In the rows, 128 means zero.
The rows of T fall into a few groups, which share some directions, and each row is roughly a mix of its group's hidden directions, except some rows that fit no group.
T, 103 rows:
[[119 133 146 131 132 128 103  93 177 101]
 [133 125 140 160 145 107 180 148 110 135]
 [128 129 142 158 140 113 183 145 102 136]
 [ 88  83 161 117 114 130 116 139 125 115]
 [172 166 108 115 108 140 134 157 120 127]
 [135 113 139 162 137 105 175 150 110 142]
 [ 90  79 150 139 126 113 110 120 141 141]
 [108 125 120 165 144 109 109 101 159  96]
 [164 171 103 122 113 152 127 146 140 111]
 [138 133 124 164 136 141 159 134 108 177]
 [120 122 128  80 126 110 136 135  80 109]
 [115  79 134 112 117 111 117 123 128 174]
 [135 109 100 131 131 120 149 162  86 156]
 [115 103 140 153 143  92 161 131 123 164]
 [124 141 150 165 140 103 141 119 177 129]
 [103 114 158  91 121  96 145 124 123  98]
 [110 129 107 169 163  96 143 117 109 122]
 [123 135 125  95 116 155  78 106 145 120]
 [ 94  95 143 138 159  99 111 106 142 138]
 [132 117 113 126 133 117 156 159  82 160]
 [167 166 109 111 105 151 137 150 118 119]
 [116 127 131 101 108 158 108 133 114  77]
 [133 124 130 164 142 100 178 152 119 126]
 [ 90  99 140 133 145 127  95  93 145 119]
 [120  79 128 117 103 119 111 135 119 169]
 [102 115 130 116 151 131  86  89 144 107]
 [132 148 118 108 114 167  95 121 137  89]
 [124 142 136 161 135 116 125 120 187 110]
 [109 120 134 156 151  92 123  98 161 109]
 [116  95 135 118 115 108 136 141  98 176]
 [130 107 102 130 130 123 140 163  81 156]
 [166 153 113 124 103 133 164 159 119 141]
 [130 112 119 100 115 153 129 140  70 133]
 [128 128 113  95 111 154  74 115 134 117]
 [108  92 146 152 135  96 150 129 120 164]
 [ 96  99 139 115 159 107 103  97 144 124]
 [ 87  92 150 127 150 116 116  94 120 128]
 [169 175 104 121 137 128 153 140 122 126]
 [132 103 116 100 119 135 134 137  75 158]
 [134  99 139 107 119 113 142 147  97 174]
 [149 128 124  89 109 155 142 164 112 153]
 [141 130 101 178 121 151 115 138 163 130]
 [115 134 146 169 145  85 139 101 125 111]
 [113 135 151 126 132 127 104  93 176 105]
 [118 137 126  93 118 144  82 102 155 117]
 [146 128 100 126 122 143 147 160  80 146]
 [101 120 110 164 163 111 105 101 126 111]
 [130 136 135 153 134 113 108 121 187 105]
 [102 125 154 112 137 167  90 102 134 119]
 [138 117 113 130 123 118 157 162  82 156]
 [122 142 110 101 115 154  81 112 148 107]
 [141 170 119 100 154 138 130 132 119  86]
 [107 151 137  87 132 107 123 114 136  84]
 [ 97 107 136 143 124 149  84  95 140 117]
 [149 163 109  96 128 154 106 119 129  95]
 [119 136 116  89 113 161  85 107 134 121]
 [146 129 108 127 123 138 150 158  75 148]
 [150 181 133 126 134 153 151 129 126  98]
 [122 144 121 107 132 157  88 109 140  87]
 [131 135 132 160 130 110 111 123 186 110]
 [152 150 115 137 162  91 159 140 126 150]
 [132 115 126  98 132 128 146 137  69 148]
 [114 146 151  78 131 144 113 111 109 100]
 [ 97 139 136 155 160  95 140  92 130 125]
 [119  81 128 119 118 104 129 138 114 174]
 [161 140 126  95 109 175 117 147 120 124]
 [144 120 114 154 140 121 148 131 119 188]
 [130 122 109 100 116 163 124 137  75 131]
 [139 137 138 165 148 130 164 129 119 173]
 [124 140 164 118 115 130 111  99 175 108]
 [122 107 143  79 116 115 118 131  84 118]
 [140 117 111 165 140  95 144 133 161 159]
 [129 152 117 126 127 160  90 128 152  87]
 [ 86  87 146 148 136 122 110 101 139 136]
 [132 145 106 151 151 134 115 124 160  79]
 [147 119 104 123 122 140 140 167  81 146]
 [128 117 137 162 130 104 170 142 114 164]
 [157 160 109 101 111 155 101 137 137 104]
 [127 118 141 166 134 104 179 148 121 134]
 [ 82  96 146 144 141 133 110  95 137 118]
 [124 136 141 159 138 101 133 120 185 121]
 [ 89 112 140 155 168 116 121  99 136 120]
 [136 172 116 146 154 138 141 133 132  83]
 [150 136 109 106 125 116 106 154 180 120]
 [132 164 123 143 135 149 115 118 153  78]
 [132 114 141 157 138 107 177 150 103 141]
 [154 128 112 101 108 164 128 165 104 141]
 [117 135 142 131 132 133 100  95 176  99]
 [139 123 122 180 118 169 139 143 124 150]
 [131  88 136 112  87 129 111 140 116 163]
 [ 93  99 140 130 156 112  96  97 143 126]
 [114 141 151 130 129 124 113  92 178 105]
 [ 95  98 140 127 162 103 108  96 139 130]
 [124 107 126  91 120 130 143 137  72 139]
 [ 91  95 141 141 158 105 117 100 146 132]
 [113  82 149 116 114 104 109 119 136 163]
 [168 158 110 135 100 141 143 165 131 135]
 [125 135 114 100 116 144  75 110 154 113]
 [145 151  84 118 109 138 130 168 106 120]
 [142 166 106 136 148 157 125 138 133  85]
 [129 116 114  97 127 135 145 136  71 149]
 [119  85 128 121 110 112 125 143 102 173]
 [138 170 127 144 132 144 130 115 152  80]]
One row of each group comes first, with its name. Which group is each row after those in?
[111 117 136 167 154  82 130 108 112 123]  S
[133 117 139 154 141 105 178 147 103 147]  C
[106  99 144 151 151  91 155 127 127 155]  Z

[ 96 106 118 160 151  93 115 104 144 125]  S
[160 157 109 125 153  99 163 135 123 148]  Z
[101 119 139 149 161  79 143 109 133 135]  S
[ 90  99 140 143 155 116 110  89 137 130]  Z
[111  98 141 159 132 104 162 124 122 165]  Z
[139 121 111 158 144  96 167 143 121 161]  C
[114 129 150 128 130 125 100  94 175 105]  S
[161 171 106 131 159 108 149 142 132 128]  Z
[116 127 124  88 106 138  87 119 130  91]  C
